Rotation paths and how fast each direction turns (degrees per step)
Each turn is a multiple of 5 degrees from 10 to 175, or 0.
Each row of a path follows its step; steps can be skipped.
path 1
step 0: -0.55	+0.70	+0.03	-0.18	+1.36	+3.39	-1.78	+2.28	+1.03	-0.82	-2.14	-1.08	+3.24	+0.25	-0.28	+1.22	+1.52	-0.35	-0.06	-1.61	+2.11	-4.08	-0.08	-3.11	-2.43	-1.03	-0.77	-0.57	-0.72	+1.63	-0.05	-0.38	+1.98	-2.54	-0.96	-0.77	-0.03	-0.78	-1.40	-2.77	+0.99	+0.66	-3.97	-3.89
step 4: -3.27	+2.22	-1.30	-0.50	-0.85	-2.67	+1.04	-2.07	-1.09	+2.35	-0.82	-1.74	-3.22	-2.51	-0.97	+2.07	-0.46	-1.29	+1.51	+0.78	-0.21	+2.61	+0.26	+0.77	+0.36	-0.61	+0.87	+1.08	-3.24	+3.43	-0.29	+1.44	-0.43	+0.54	-1.27	+1.69	+1.08	+2.87	-0.64	+3.74	-0.64	+0.57	+2.55	-1.90
step 5: -0.25	-0.38	+0.61	+1.63	+1.17	+1.60	+0.35	-1.26	+0.77	+2.80	-0.89	+1.95	-1.50	-1.54	-0.58	+3.88	-3.80	+3.89	-1.20	+0.98	+0.86	+0.88	+0.68	+1.20	+1.78	+0.76	-0.20	+3.26	+0.64	+1.63	-2.37	+0.21	+2.25	-0.48	-3.65	-1.51	+0.39	+1.94	+3.02	+0.55	-0.18	-2.55	+0.74	+0.50
step 6: -1.41	-3.62	+2.88	-1.75	+0.56	+2.30	+1.90	+0.40	+1.71	-0.95	-0.80	-1.43	+0.37	+1.80	-0.09	+0.08	-2.07	+3.18	+1.49	-0.59	-0.42	+2.93	-1.69	-0.48	-1.42	+1.27	-1.72	-1.15	+4.57	+0.22	-0.86	-1.64	+0.16	+2.18	-2.34	-0.31	-0.08	-0.25	-0.33	-1.62	+1.55	-2.96	-0.59	-3.34
step 8: -1.00	+2.11	+0.90	+3.01	+3.83	+0.80	-0.47	+1.02	-2.81	-2.79	-0.48	+0.05	+3.95	+0.23	+0.06	-1.79	+2.09	+0.19	+0.72	+0.59	+1.21	-3.03	+3.31	-0.97	-0.32	+0.99	+1.13	+0.43	+1.73	+1.15	-1.54	+1.37	+1.14	-1.21	+1.68	-0.31	-3.86	-1.45	+0.86	-1.83	+0.07	+2.79	+0.91	+2.15
step 9: +0.60	+2.11	+1.38	+2.00	-3.90	-1.31	-0.20	-0.25	-0.77	+0.53	+3.98	-1.53	+4.41	-0.93	+1.16	-2.23	+0.63	-1.17	+1.72	-2.36	-0.83	-0.82	+2.17	-0.20	-0.27	-0.45	+0.27	+0.90	+1.30	-1.19	+1.25	+2.95	+1.74	+2.95	+0.93	+2.32	+0.15	-0.63	-3.27	-1.98	-0.10	-0.94	-0.62	+2.14
step 11: +1.44	+1.79	-4.70	+1.16	+0.51	+0.70	+0.52	+3.56	+0.09	+0.33	-2.61	+0.19	+0.89	-2.37	-2.03	+1.18	+1.06	-1.08	-1.74	-1.67	-0.33	+0.21	-0.05	+2.96	-2.91	-0.41	-2.41	+0.52	-2.42	+3.58	-0.23	-0.78	+0.82	-1.05	-1.85	+0.20	+1.51	+0.05	+0.79	+2.62	-0.95	-1.09	-2.34	-2.41
step 12: -1.63	+1.24	+1.71	-2.03	-2.34	-3.23	-1.22	+1.60	-0.81	-0.82	-4.12	-0.24	-1.96	-2.27	+0.43	+2.41	-0.23	+3.08	-1.95	-1.85	-0.93	-0.52	-1.09	-0.43	-2.64	-0.73	+0.56	+2.83	-1.40	+0.36	+0.92	-3.07	-0.43	+2.43	-2.25	+0.07	+1.65	+2.45	+0.78	-1.26	-0.86	-1.55	+1.64	-1.79
step 13: -0.27	-2.14	+0.33	+2.48	+0.48	-0.72	+0.72	+0.80	+1.57	-1.40	+0.96	-0.04	-4.45	+1.22	-0.39	-0.65	-1.25	+3.80	-0.29	+4.03	-1.45	-0.91	-1.91	-0.35	+0.66	-0.22	+1.18	+1.71	+0.42	-1.52	-1.81	-1.32	-2.33	-0.57	+0.58	-1.65	-0.34	+0.20	+0.56	-1.25	-1.96	-4.03	+4.39	-1.28
step 14: -0.63	-0.66	+2.58	+1.91	+2.67	-0.16	+0.61	-1.10	-0.77	-1.66	+0.81	+0.58	-0.21	+5.15	-1.49	-3.21	-0.69	+0.15	+2.35	+1.59	-0.81	+4.37	+0.37	+0.30	+0.51	-0.52	-1.29	-0.90	+0.36	+2.19	-2.92	-1.98	-0.09	+2.88	+1.22	+1.10	-1.75	+0.00	+1.30	+3.03	-1.27	+0.75	+0.91	-1.60
Directions:
+0.30	+0.67	-0.31	+0.61	-0.05	-0.20	-0.21	+0.88	-0.52	-0.11	+0.61	+0.35	-0.06	+0.08	-0.43	+0.33	+1.44	-1.09	+0.11	+0.09	+0.03	-0.39	-0.30	+0.56	+0.24	-0.09	+0.07	+0.36	-0.37	-0.14	+1.21	-0.97	+0.85	+0.50	+0.05	-0.97	+0.59	+0.41	-0.30	-0.59	+0.73	-0.54	+0.23	-0.35 -> 40
+0.20	+0.24	-0.32	-0.47	-1.09	+0.80	+0.15	+0.16	+0.96	-0.31	+0.59	+0.16	+0.78	+0.10	+0.10	-0.08	+0.94	+1.57	+0.26	+0.44	+0.20	+0.36	-0.49	+0.41	+0.87	+0.83	+0.24	+0.39	-0.18	-0.50	-0.25	+0.12	-0.54	+0.43	+0.55	+0.81	+0.00	+0.63	+0.40	-0.42	+0.64	-0.55	+0.10	+0.00 -> 100
-0.16	+0.23	+1.00	-0.49	-1.35	-0.65	+0.22	-0.10	-0.01	-0.66	-0.25	-0.30	-0.02	+0.18	+0.36	+0.36	+0.40	+0.46	+1.17	+0.46	+0.93	-0.10	-0.72	-0.05	-0.91	-1.26	-0.80	-0.52	+0.35	-0.06	+0.39	-0.01	+0.46	-0.10	-0.73	+0.41	+0.46	-0.14	-0.64	+0.00	+0.11	+0.02	-0.24	+0.55 -> 125
-0.24	-0.24	-0.31	+0.18	-0.72	-0.95	+0.61	+0.01	+0.23	+0.15	+0.18	+0.00	-1.32	+0.41	-0.31	-0.07	+0.58	+0.62	-0.41	+0.15	-0.38	-0.84	+1.18	-0.35	+0.63	-0.24	-0.12	-0.49	-0.41	-0.30	-0.20	-0.99	+0.58	-0.02	-0.17	+0.66	-0.88	+0.42	+0.25	+0.38	-0.30	-0.07	-1.25	-0.62 -> 35
+0.49	+0.23	-0.10	+0.17	+0.27	+0.12	-0.32	-0.20	+0.14	-0.18	+0.21	+0.97	-0.09	+0.42	+0.71	-0.24	+0.43	-0.01	+0.92	-0.52	+1.17	+0.11	+0.63	-1.08	+0.59	+0.42	+0.86	-0.69	+1.15	+0.65	-0.57	-0.30	-0.15	+0.04	+0.16	-0.43	+0.57	+0.24	-0.77	-0.81	-0.63	+0.41	-0.61	-0.36 -> 45
+0.01	+0.62	+1.03	-0.46	+0.14	+0.24	-1.02	-0.93	+0.49	+0.70	-0.58	+0.63	-0.24	+0.45	+0.37	+0.15	-0.75	-0.21	+0.43	+0.32	-0.74	-0.53	+0.34	-0.07	+0.03	-0.38	+0.68	+0.58	-1.19	-0.56	+0.47	-0.35	-0.26	+0.40	+0.02	+0.32	+0.80	+0.96	+0.09	-0.46	+0.27	+0.59	-0.55	+0.39 -> 140
